The table, row by row:
54 48 21 -27 -63 8 88 13 -15 31 26 -2 -9 46 -6 -56
-27 3 12 -55 80 -4 -27 -56 30 -44 16 -52 -8 -24 42 59
-38 -2 -81 48 -79 -8 17 79 -50 20 -45 80 40 15 -5 -74
26 21 25 -38 -24 -10 39 -30 53 -37 59 -17 -13 14 -13 -23
-127 5 -74 -42 60 -52 -82 -20 0 -63 -33 -53 5 -21 80 53
-18 -19 -6 4 61 -57 -23 -61 69 -46 1 -81 17 -33 104 73
-29 2 -10 -29 40 -20 -22 -35 -10 -47 13 -32 -12 -22 34 31
-25 38 -46 17 -86 -40 8 56 10 -20 -14 64 27 42 12 -35
56 -1 40 -48 43 14 35 -52 -29 33 43 -15 -18 38 9 -36
26 -10 -26 58 18 -18 -13 -23 -5 -8 -51 -65 31 -4 58 27
-5 112 28 -84 -127 -25 68 58 98 -26 72 104 -14 49 -56 -124
-14 47 33 -13 -51 -42 48 2 29 -37 6 17 -14 -25 -13 -12
-75 57 -47 -86 29 -13 -18 -12 -23 -42 -13 0 -3 15 15 -7
47 -2 55 -18 -4 -5 38 -48 47 -17 59 -34 -10 -14 31 -18
37 20 5 -6 8 -19 -26 -56 31 -36 15 -78 18 -15 23 67
-42 43 -20 -5 -19 -46 -21 14 17 -29 -17 0 -5 -20 -17 15
-35 15 -35 -60 88 -9 5 -57 34 -66 3 -49 -43 -29 51 40
17 -38 -51 35 29 -6 3 2 -41 30 -16 -22 -13 48 41 7
-53 38 -23 -45 15 8 5 36 7 -28 -1 12 -13 -4 28 -1
-32 -1 -53 6 -26 -12 -18 58 -31 33 -9 37 38 -4 10 -42
-76 -6 -36 -50 62 -50 -34 -19 -17 -36 -33 -12 -17 -9 49 32
-72 14 -16 -14 -22 -4 -32 -19 11 10 6 11 30 -36 0 37
-3 22 43 -37 -77 33 36 40 -4 1 13 73 -31 22 -70 -96
-18 27 -17 -45 -117 -6 54 77 20 -26 11 52 2 -25 -24 -106
-67 32 -17 -33 -75 -38 6 24 29 -16 -10 11 26 12 4 -4
-12 87 38 -75 -38 -11 37 36 61 -30 44 96 20 36 5 -98
-71 16 -42 -6 55 -35 -80 -21 -15 -46 4 -17 2 -22 46 61
-78 26 -38 -59 17 1 4 2 37 -33 25 21 5 -6 10 2
40 24 44 1 -44 5 20 -16 22 -41 10 8 -13 6 -1 -21
-38 5 22 -16 97 15 -11 -67 15 -38 12 -42 -24 0 74 25
-44 16 -19 -35 42 37 10 -2 1 3 17 29 0 -10 19 -20
9 12 83 -19 13 -41 22 -33 41 -54 79 -42 -9 -3 7 -36
68 -36 39 -15 46 -5 20 -52 -42 12 4 -88 -22 -25 36 18
14 35 67 18 -53 -62 24 -41 33 -49 7 -20 25 -13 -2 12
46 2 87 1 44 -43 60 -32 72 -47 41 -56 -40 17 32 -33
24 32 52 -58 -105 -22 55 43 88 -23 59 69 -10 36 -43 -70
-7 2 -8 -54 76 -13 -4 -39 -30 -20 11 -54 28 2 35 23
34 -51 -4 71 13 -30 -6 -27 8 -36 -3 -59 -3 0 37 62
-72 1 6 -39 -4 -59 39 6 42 -24 35 21 17 -15 21 8
39 -20 33 -42 22 43 84 -41 -31 24 61 4 -37 64 -21 -50
-67 13 -52 -57 39 14 -9 32 -8 0 11 47 10 -11 18 10
30 3 78 -43 1 5 54 -73 48 -37 50 -37 -31 -40 19 6
7 8 -5 -15 93 5 49 -37 -24 -9 21 -60 5 40 24 -10
-52 2 -39 34 -41 -29 -4 40 -9 27 -20 39 7 38 15 -7
-16 0 -7 -26 73 -6 9 -14 -1 -60 5 -49 -20 0 70 30
-41 85 -33 -34 -24 2 36 34 25 -56 3 27 10 12 32 -34
0 -18 22 12 -5 25 14 -34 -30 -32 18 -32 26 -65 -21 -9
-41 21 4 -48 60 -17 -23 -27 26 -31 20 -55 -23 -22 67 58
-13 -2 -22 -52 123 36 9 -47 -62 4 -5 -43 -34 65 55 5
-37 -7 10 -66 45 6 17 21 46 -20 39 11 -22 11 15 -18
-17 36 -25 42 -80 -44 -6 48 7 -6 -15 35 43 58 4 -15
-8 -17 -26 79 0 -20 -47 -29 -17 3 -1 -29 35 25 55 28
11 15 47 -41 -18 2 51 -33 85 -4 79 -2 -11 12 -26 -19
44 2 70 -27 -33 -35 74 -34 41 -34 45 -31 8 -18 20 -6
33 12 56 -52 -9 -39 63 -54 41 -40 44 -32 -6 -5 41 3
-27 38 5 -7 57 -12 19 -51 7 -37 51 -52 -6 -8 35 5
16 -12 -9 38 4 -3 -11 -23 -11 -15 -20 -41 11 -6 48 34
-107 11 -91 -15 97 -19 -46 -13 18 -71 -52 -25 -3 -29 75 51
11 38 45 -94 -80 10 43 17 71 -12 31 58 20 23 -27 -49
3 15 28 -1 47 -35 -13 -65 38 -70 15 -90 2 -45 41 83
-22 73 48 -41 -75 -18 92 37 52 -13 63 93 23 37 -37 -77
-86 49 -54 -52 96 -26 -53 -31 14 -48 22 -43 -14 24 56 72
-46 -8 -93 27 25 -10 -62 53 -36 -5 -40 -6 -3 38 103 53
6 21 58 -19 7 -19 72 -33 33 -3 48 -25 -1 3 7 -13
-11 -12 -28 51 -36 -16 -25 30 24 10 -8 61 31 79 49 -39
8 -15 -6 17 -36 35 44 -2 17 -28 16 12 5 -27 -9 -20
Every row adds up 2 patterns from a hidden set, each pattern the same size and each with its own weight. Each row also carries a little noise. Patterns get numbers from 0 up, as they first appear below.
Further rows, each followed by the numbers of its patterns, largest weight first:
72 -10 72 23 78 -6 48 -96 -26 -20 60 -112 -20 -10 17 29 0 1
14 -15 7 -4 1 20 29 -28 -31 -18 19 4 15 -40 -11 -25 2 0
43 2 -40 34 23 1 -1 0 -55 37 -14 -41 -17 37 11 -8 1 3
39 -44 -19 104 52 -22 -35 -4 -24 5 -10 -58 -9 13 44 47 3 0
-28 -11 -19 1 -52 3 -17 32 -32 5 -35 40 37 -4 -10 -48 2 3
-54 -38 -122 15 35 -5 -64 41 -66 20 -44 -17 13 27 77 43 3 4
5 26 47 -8 -50 -23 2 14 41 -28 34 10 13 -4 -12 -31 5 0
-25 -1 -77 44 56 3 -50 15 -49 21 -42 -7 19 46 95 45 3 4
9 30 -29 -34 102 27 10 -16 -44 -34 9 -53 -52 16 52 -8 1 4
-47 6 -25 -56 30 -20 4 -39 22 -42 47 20 -25 -8 28 -31 4 6
52 32 37 -54 -48 -26 41 -19 31 -42 41 -24 -4 2 -3 -45 6 0
-68 39 -24 -52 -32 -40 -18 -7 62 -50 -1 40 34 17 31 17 7 6
-18 57 -16 11 -72 -21 -7 57 1 -17 -26 45 29 73 23 -42 5 3
-40 2 18 -7 43 6 16 -73 -32 -43 19 -39 -21 -23 9 22 0 4
-1 2 24 1 37 -15 17 -51 -5 -17 26 -75 -5 -46 38 40 0 4
-60 18 -43 -54 85 -27 -53 -22 -3 -29 10 -28 -26 8 83 26 4 7
-25 29 -12 17 35 -50 -32 -78 49 -50 -2 -43 18 2 47 90 7 0
-42 38 8 -102 16 -7 29 -35 57 -38 55 26 -18 21 11 -42 6 4
12 51 18 -16 -19 1 50 5 4 10 12 -13 -15 23 -15 -29 5 1
64 -12 -23 73 45 16 -7 -19 -3 -18 -15 -64 -7 -9 36 35 0 3
-28 9 -7 -45 9 -14 41 24 38 -44 8 45 -49 20 1 -48 6 4
60 -42 25 38 61 7 54 -47 -11 -24 35 -98 -41 3 33 25 0 1
-19 29 27 -49 -61 -36 54 8 41 1 23 73 -8 13 -35 -114 6 2
82 -42 63 15 33 -2 36 -72 -34 -21 26 -113 -6 -19 61 3 0 1
-24 -20 1 -54 -16 -9 13 2 -2 -5 -25 48 6 -37 -8 -34 2 4
-100 29 -71 -36 77 -49 -46 -13 13 -52 8 -30 -3 12 84 78 7 4
52 21 54 -35 -6 -24 57 -12 45 -7 38 -1 -22 30 -2 -52 6 0
40 -1 66 6 -20 -14 33 -40 37 -8 37 -12 -35 -8 -21 -14 0 6
11 25 93 -62 5 -8 48 -62 72 -48 55 -41 -36 -40 16 -17 0 6
42 -29 -36 32 43 -1 7 11 -52 23 13 -28 0 41 65 2 1 3
0 36 28 -73 -76 9 77 43 57 -21 16 63 8 25 -26 -92 6 5
-49 -23 -30 -21 -2 30 3 4 -34 -42 1 43 -9 -30 -4 -23 2 4
-24 19 -29 -26 -14 6 10 19 -9 -31 32 24 8 -10 -16 -24 2 4
-17 46 20 -18 -99 -27 43 75 34 2 6 51 20 36 -73 -74 5 2
13 11 41 -6 -41 -15 51 -19 -3 -13 13 8 -7 -46 -5 -59 2 0
-52 -4 -93 52 43 -39 -86 -5 -6 0 -32 -16 24 1 45 73 7 3
-64 -1 -73 45 38 -51 -44 19 13 -8 -38 9 17 -6 45 48 7 3
-21 11 -17 -60 80 -39 -5 -65 8 -59 12 -56 3 -12 34 56 4 0
5 5 40 -38 71 9 17 -45 -1 -69 32 -117 -12 13 53 37 0 4
10 -18 -31 -80 127 4 21 -35 -41 -35 5 -53 -11 26 84 27 4 1
-8 -29 -32 4 -6 -9 -29 39 -26 19 -30 29 22 68 3 -27 3 6
-45 20 2 -84 22 -31 49 27 37 -39 17 17 -38 21 47 3 6 4
